Where one turn sends some rows of the set: a few examples, then the rows asked
tipak: [  6   7  -7  22  44   5 -17   6 -21   8 -10 -19 -14  -1   8 -16 -19  11
 -15 -15 -17 -37   9  -7 -24  -3  22 -23 -25  -4   7   9 -32 -18 -13  14
  -2  17  -1  12  10   7  20 -21 -25  21  -4   2  -2  -8   1   7  18  -4
  11  -7  15   7  -1   7]
zefa: [  4   9 -13  12 -13   4 -18  -2 -20  -3 -13   5  -7   5  15  22 -16 -13
  16 -24  -5 -29  13 -20 -18 -10  20  -9 -15  -3  -6   5 -10   1 -23  -4
 -16 -10  13  43  -7  10 -14 -15 -33  32   6  -7  -8 -15 -11  17  -3  -2
   8   3 -11  23 -14  -4]
pamo: [  8 -20 -13 -11   4 -13  -4  -5 -24  -3 -45  -2 -16   5  11   0 -30   7
 -10  33  14 -22   8  -1 -17 -23   2 -24 -19  20 -16  -8   6  -2  -9  16
  -7  -9   9  31  -9 -18   7 -15 -17  27   7 -10  13 -19  -3  24   3   5
   6  16  15  16  12   8]
Fuba: [  7  -1 -28  30  26  10 -33  12 -10  -5 -28   3  -9  30   8  12   4  -7
 -22  15  23  -1 -19 -13 -18   3  21 -19  -3  10 -18  24 -17  13 -15  -7
  -7  -2   1  15   6   8   5  -8  -8  22  14 -15   5  -3 -15  13   0 -28
  -3  18  -6   8   5  13]
Sev: [ -5  15 -20  16  23 -22 -32   1  -1  -5   4   1  -2  -7   2  23 -24  22
 -22   3   6 -18 -15 -24 -22 -11  27   3   3   3 -10 -12  -1 -23   6   5
   3  -1  -5  27  -5 -21  -8   6 -20   5   9  -2   8  -6   3  26  13  14
 -11  11  16  12  -8  23]
nusi: [-27   5 -26  -4 -15  -3  -9 -19  -8  13  -1   8  -1  11   9 -16  -2  24
  21  -4  -1  -5 -10  -4  -2  -1 -20 -28  -4  -1  29 -14  -3 -14  -4   6
   2  19  -3  25 -17 -12  -7   5  -6  37 -12  -4   7 -21   1  19  -3 -12
 -15   5  16   8  10  11]
zol: [-11 -21 -41   5 -12   6  -2  -7 -19  17 -23   8 -16  25  11   3   3  11
 -14 -17  25 -10 -20   9  -6 -19 -11 -36   4   6  17   0 -10 -10 -15  17
 -12   3  19  10 -12   0   0 -20 -16  21 -19 -15   5 -12  -5  11   3  -1
 -21  14   1  29  24  -5]
Maleg: [  9  -6 -20  -2 -23   4 -24 -11 -15  -4 -26  -3  -7  12  11  -7   0  13
  -8 -11   2 -17  -9 -13  -3  27 -30 -28 -16  16   4  10   0 -26 -24   5
   1  -3 -18  16  -4 -12   1 -20   8  21  27 -14  15   2  26  17  -5   6
  -5  10  21  22   3  11]
poza: [-28  -9 -19   4  17   9 -15   1 -29  -6 -18  -4 -20   3  20   4  -2   5
 -10  -5   1 -14  13 -16  -4  42  42 -35  -3   3  -6  -2  -9  -1 -31   3
   7 -14 -14  -5  -7  13   1  18  15  19   1 -10   1 -11   0  20   4 -10
 -12   7  -8  19   5  21]
bonek: [-15  -8 -15   2   4   7 -34  -4 -10  -9 -17  -2 -27  26  19  -1  -5   5
 -17  -7  -1 -15  -7 -22   8  33   4  -7 -14   0  -3 -19 -11  30 -23  14
   3  -3  -5  23 -12  -9  -3  12  -3   6  20  -9 -11   7 -12  11   3 -37
  -2   5 -18  16  -1  19]
bov: [  2  -4   1  -4  19  -3 -26   0 -17   6  11  -4 -17  14  -9  10   2   1
  -9  -6  28 -32   8  27 -21 -25  41  -4 -16 -15   2  11  -7 -11  -7  13
   1   2  -8  17 -10   3   7   9 -14  18  -7 -21   1 -17  20  26  -2 -14
 -13  28  13  11  -1  25]
Telu: [ -3   3  -8   9  17   7 -19  -7 -15  -7   0  -5 -13 -12  29   4 -13  15
 -14 -19  -4 -41   4   3  -8  -1  26 -18   0   5  -9   2  -6 -11   0 -15
  11  -3   0   4  38  17  19 -21  -3  17  -2  -1   4  16  -1   7  12   8
   9  -3  14 -12  13  13]
gekuz: [ -7  -5  -5   5  13   0 -28  -8 -18 -31 -10   6 -15  14  -3  -4  13  20
  -4   6  -1 -14 -12 -28  18  19  17   0  -2  11   2  -8 -16   6   9  -6
 -12  16 -20  27 -27 -12  -3  18   9  14   4 -10 -17  -9  -8  11  -5 -32
   0 -13  10   5   1  19]
sab: [  6 -17  -8  20  16  38 -24  20 -11 -12 -33   3 -13  24  11  -9   0   5
 -10  -3  21  -9 -21 -16 -12  18  15 -39   1  14  -6  11 -21   5  19  -7
 -24   2  -9  38  16   4  -4   5   8  23  -4  -8   0  -5  -4  13   7 -14
  -2   1  17   5  -5   6]
pubi: [ -4   0 -15  -4  12 -24  -9 -13  -5  15 -15   6 -11   8  19 -14 -12  -3
  -6  10   4 -10 -21 -15 -18   9 -19 -10  -2  10   9  -4 -16  -6   8  10
  -5   8 -24   8 -28  -3  -1  -5 -15  20  11  -3 -18 -22 -17  10 -14 -27
  -9   8  -9   7  -4  -7]
kifun: [  3  -6 -35  -6 -18  31 -11  -3 -10   6 -13  11 -13   2  -6  -7  -7  10
 -10   8   2 -14 -13  13 -17 -12  -6 -26  16  11  -3  19   6 -13  12   6
   9   5   9  26 -14   1  -3 -16  -9  33 -30 -12  -7 -28  -5  -8 -15 -15
 -19   2  11  32  17   9]
lofu: [ -4  -8 -15 -14  22   3  -1 -24 -27  -3  -1 -15  -6  10   6  -3  19  20
 -16 -11  15 -22   6  -3 -11   4  37 -14  -6   1   5  -7 -13   4 -10  29
   1  -4 -17  27 -25 -14  12  21  12  -9 -20 -17  -4  -7  20  23  -1  -2
  -2   7 -14   9 -15  -7]
gadu: [ 14   8 -31   2  -1  16 -12  -1 -24 -13   1 -23  12  12  -1 -13   9   4
   6 -14 -17 -12  -2 -16  11   4  33 -24  -1   8   5  10 -16  -1 -25  -6
  -4 -13 -10  42 -13 -14   8 -25  -4  27  -6 -27  12 -16 -18   8  16   1
  -7   3  21  30  10  35]
faz: [-13   1 -17  -3  16   1 -22 -12 -31 -16   0  -3 -23  16  16 -17   4   8
 -18 -38  14 -23  14   4   2   6  25  -8  -5 -19 -12  -9   4 -21 -22  11
  12  -5   5  29 -30 -14  21 -11 -25  16   6   7  16   8   1  16  18   4
  14  -5  -4  24  20  14]
zufo: [ -1   3 -12   9  26  -1 -26  -5  -9 -13 -26  13   0   5   3  -4  -4  12
   0 -12  -7 -31  15  -7 -28  12  19 -25 -11   1 -29  12  -9 -11  -7  13
  -2  -8   0   8 -27 -19  37 -31   0  16  -9   7   2  11  -5  16  13  -6
  13  -7 -17   4 -10  19]
sufo: [ 20 -10 -19   8  -2  10 -19  -2 -32   9  -3   5   6  10  18  -1  -7   6
 -12  -7   1 -17 -16 -14   3  20  31 -30  -5   0  -2   0 -12  14 -39   9
  13  -4 -10  38 -10 -14  -2 -30  15  16 -24 -16 -10  11 -10  13   5  28
  -7   4  -4  22  11  26]
kupu: [ 20 -13 -30 -10  -3   6 -21   7 -12  -8 -27  -4 -24  14  22  14  -8   5
   5 -20  -3 -18  -7 -15   0 -20   9 -11 -22  -4  -3 -26  -8   7  -1 -12
  19   9  -5  15  12 -18  13 -32   7  35  13  -7  16  -1   6  15 -13  -8
  11  11  10  25  25  13]
funo: [  9  -8 -21 -21   0  29 -30  -2 -18  11 -18   0  -4   7  15   9 -13  11
 -34  -3  -2 -34 -17 -19 -11   7  22 -32  -3  -5 -20  -2 -14 -14 -12   5
  -1   2 -37  23 -19  -7  24   5 -17   0  -2 -27  -9 -16  14  -5  14   3
 -11 -20  13  32 -13   1]
debev: [ 38 -19 -15  -4   6   2 -11   0 -18  -3 -22 -13 -34   7  11 -12 -15  -6
   8  -8  -3  -5 -12 -26 -12   5  17  -8 -21  -3  20  -9  -7  -9   3   2
  11  33 -12  21  -1 -16   4 -28 -11  39  -3  -4   1 -13  -1   5 -20   0
  -3   8  17  11   2   3]
Miva: [  0 -16 -19  11   4  -1 -15   3  -1  18 -20  -9 -23   1  12 -21 -27  -7
 -22   3   8  -4 -24  11   5 -10  -3 -40  20  25 -11   0 -15  12  10   7
   3   1 -15  15  -7   7   7  -9   2  25   5 -13   6 -10  -8   9  -7 -18
 -12  18  10  15  27  12]
moz: [ 12 -18 -33  -8  -7   6   7 -14 -15 -18 -22   0 -11   3  24   0  -8   7
 -15  29   1  -6   9 -26 -22 -18  -1 -18 -19  10   0  -7  15 -14   6   8
 -20  -2  10  38  11 -13  -7 -10  -7  15 -10   6  20   0  -6   3  -2  10
   8   3  20  15  -6  -3]
nefi: [ -4 -15   1  16  12   4 -31  28 -34  -4  -2  -2 -10   2  -8  -3  -1   0
   0  -5  17 -15   5  -7 -25  20  30 -19   4   9   7  29 -25 -26   1   6
 -16   1  -8  17  15   6 -19   5   1  19 -21   6  -9  -3  -3  17   4   4
  -7  21   9  13   0  19]
saded: [  1  -3  -7  13   0   7 -30  -7  -1   4   0 -21  -3  -6   9   0 -40  24
  -7 -17  -6 -14   1 -12 -23 -18  15 -28  -2  -4  -7 -19   0   8   5  24
 -16   5 -15  48   8 -10  -1  13 -21  -3  20 -16   3   3   8  16  21   2
 -10  13   4   3 -13  12]
mibe: [-13 -30 -34   8   3  -2 -10 -12  -8  -2 -16   2 -18   6   8 -10 -28  23
 -23 -15   9 -19   2 -41  -5  -4   5  -5 -24   1   7  -5   0 -14 -17   4
  -4   4   2  24 -25 -14  23 -12 -22   0   2 -18   4 -19  19  -2  15   0
  -3  26  11   9  34  -8]
rad: [  0 -14 -39   6  17  17  -8   2 -35 -19  15 -22  -9  -9   7  -2   1  12
 -26   8  -8 -42   7  15  -9  -9  17 -14 -19   0  10  22  -1 -25   6   6
 -13   7  -1  22  -2 -13  26 -11 -24   7  -5  10   5   8   4   7   3  15
  -8  -2  -4  28 -10  13]
fusi: [ 13 -10  -7   2 -10   2 -31 -17 -10 -16  -2 -19 -12  20  13  14  -2 -19
 -37  -4   3 -31 -15 -18   1 -12  15 -13   6   1  -5  -1 -13 -26 -16   2
  -8  -7 -21   8 -15   2  24   1 -14  -4  -2 -37  14   4  -4   7  17   4
 -32  -6   4  20   5  12]
kiza: [-13   2 -24  10  12  19 -29  19 -23   4 -11   0   4  12   7  11   4  21
   1 -14   8  -5  21   7 -24  -7  31 -22 -13  -8 -15  16 -12   8 -13   1
 -23 -13  -6   6  22  16   1  -7  -3   9   6 -20  -7   1   4   8   9 -18
   6  33  -4  23   7  23]
suneb: [ 29 -11 -12  -3  -2   3 -22 -16 -23 -12 -13  12 -11  12  -3 -12  -6  20
 -13  -7 -11 -16 -10 -22 -20   3 -18 -10 -23   8  -6  32  -3 -10  -3   6
  -9   0  -4  13 -15 -31  17 -36   6   1  17 -26  -9   1   7   3 -13  -2
  -9  15  16  25   5  11]
nirut: [-10 -11  -5  13  16  12 -20  -7 -30 -24  -5  -3 -12   8  -2  -3   6  -2
 -11 -15 -21  -7  27 -21 -14   7  35 -10  -2   3  -9  14 -38   7   1   8
 -18  -9 -10  16 -15   2   2   9  16   9 -19 -29 -12  -1 -13  10  -6 -19
   5  -8   1  20  13   1]
Robun: [ -4 -10 -37  13  22  20 -19   0 -12  19 -17   0  -2  12   8  16  -4  11
 -17   3  28 -18 -24  12 -24  -8  30 -10 -20  -9  -5  15  -7  -6 -18   6
   2  22  20  39   9   5   7  -9 -16  15 -25 -21 -14 -28  15  24  -5  -5
 -16  17  21  12   6   7]
lom: [-23   0  -9 -26   3  10 -25 -17 -16 -19   2 -18  -6   4  -7   1  19 -12
 -26   2 -13 -30   6   3 -33   4  32 -16   6   0   1 -16  -9   8 -15  20
  15 -26  -3  14 -16 -10  -5  15  -1  11   5 -12   6  -1  -3  22  -7 -13
 -14   0  20  16   0  23]
ruru: [-13   2   1  -7   0  19 -29 -16 -32 -21  13  -6  -9  -6  -1 -22   1  10
 -20  -8 -12 -17   2  -9 -11   5  31 -28  -7 -11   0  -3  19  -2  -5  13
  -4  24  -7  28 -22  -4  31  -6 -22  28 -10   5  -7  13   6   9 -11  13
  11 -15   1  15  18  21]
sef: [-11 -25 -23   4  -6  26 -22  -4  -4   1 -11 -16  -5  12  -3  -1  -1 -13
   2 -10   9 -19 -21  15 -20 -18  21 -24   1   3  -2   7 -18  -9  -5 -14
   0   2  30  48  27   5   2   2 -12   7 -17  -8   9  -6  10  10   8 -11
 -27  13  26   6  14   8]
bavig: [-11 -13 -15  -4   6   8 -18  -4 -31  -2 -17  -7  -5  -7  13  -2 -11   4
 -20  -1   6 -36  12  52  -6   2  17 -19  -9  -3  -5  -5 -10 -10  -8   4
  -6  -8 -10  18  -8  -1   8 -23 -35  15  12  -9  -3  22  10  14   9  26
   1  -5  13  15   1   8]
Mava: [-13  -8 -20  -4  -2   4 -10  -6  -1  -6  -8   9 -11  16  35  -2  -3  14
 -12  -8  -2 -32 -14 -14 -10 -11 -31 -23  -5   3   0 -24  -3  -1  29   2
 -10 -13 -18  17  -5  -5   1   0  22  16  13  -3  -6 -11 -12  14  -5 -34
 -10   2  -1  18  11  12]
Zili: [-11  -7 -12  13  -2   6 -20 -18 -14 -13 -10 -15 -11  11  16  -1   8  10
  -8 -23  -3 -32  16 -17 -30  25  15 -35  -5  10   6   8   9 -22  -2  13
 -22 -10 -11  20  -5   2  21 -13  -5  46   4  -5   5  17 -11  21   8   3
  11 -17   5 -12 -11  24]
lilup: [-12 -23 -18   6 -21  17 -29 -11   3 -16 -10   8 -10 -11   1  -9 -31   4
 -26   8  -8 -22   8 -28 -15   1  -2  -8  -9  -1  -3 -11  12 -17  -7   1
  15   5  -7  29 -16   0   0 -10  -7  18  -3 -12   1  -8  18  -8  -2  -1
  -7   8  32   2  40   8]
kun: [-18 -11 -19 -27  -4  23 -28   6 -11   9  19   0  -6   2   1   8  10  -4
  -9 -22  10 -24  -2   0 -28  -6  30 -25 -11 -15   9   2 -17   0  -2   5
  -7   2  -1  24  19  -3  -3  16 -16   1 -17  12  10   9  25  12  -1  -2
  -1  16  14  15 -18  -1]
fef: [-17  -3 -29 -14  -3   7 -14 -27 -20   3  -1 -15  -6  11  -1   2  13  26
  -1   1  -5 -28  -3   5  -2  -3   9  16 -21   5  -2   2   0  -8 -12   8
  -4   7  10  52 -17 -18   3  16 -14  -2 -13 -26 -24 -20  12  12 -13 -23
  -8  -2  10  20 -13   8]
gakur: [-11  -4 -23  -7  -6  -3 -18 -18 -14  16  10  26 -15  16  15  -5 -20  21
   3 -11  -2 -18  -7  -2 -18 -13 -18  -3  -7  -8   3   4  -2  10   4  14
  18  -2  19  26 -16 -29   2 -11  -3  17 -16 -16 -11 -13 -22  15 -11 -20
 -14  16  -5  17  21  13]
Ziv: [-29 -20 -10 -15 -13  -1 -27 -21 -18  -8 -11  -3 -10   6   3   2   8   4
  -1   5   0 -34 -17  12  -1   3   1 -12 -13  -3   3 -21  -1   0 -33  15
   5   4  23  26 -10 -16  -8  10  -5 -11  -7  -4 -13   2   4  26  -2  -8
 -37   6  13  11  -1  21]
Zafin: [  1  -9 -55  17  24  10  -1   4  -2  13  -4   6 -21  11  28  -9  -1  11
 -41  -7   6   5 -24 -18  -6  -6  -2 -23   4   4   3   2 -14  -3  18   9
 -13   7 -10  17  -6  -1  -6 -14   5  16  -8  -5   3 -13 -15  -1  -7 -16
  -2   5  27  30   8   1]
Labi: [  6  -2   5  16   2   6  -6   4 -24 -18 -14  20 -10   1  10  16 -14  11
  23  -6   0 -41  -7 -20  -8 -14  32 -36 -20  -5   1  -9  10 -12  -5 -17
 -18   1  10  27 -10   6  -6  -8   1  25  -7   6  -7 -19   4  17   1  10
 -20   6 -10  23 -10  26]

kun goes to lom
faz goes to zufo
sef goes to Ziv
And these:
Labi goes to saded
lilup goes to Maleg
Mava goes to Miva

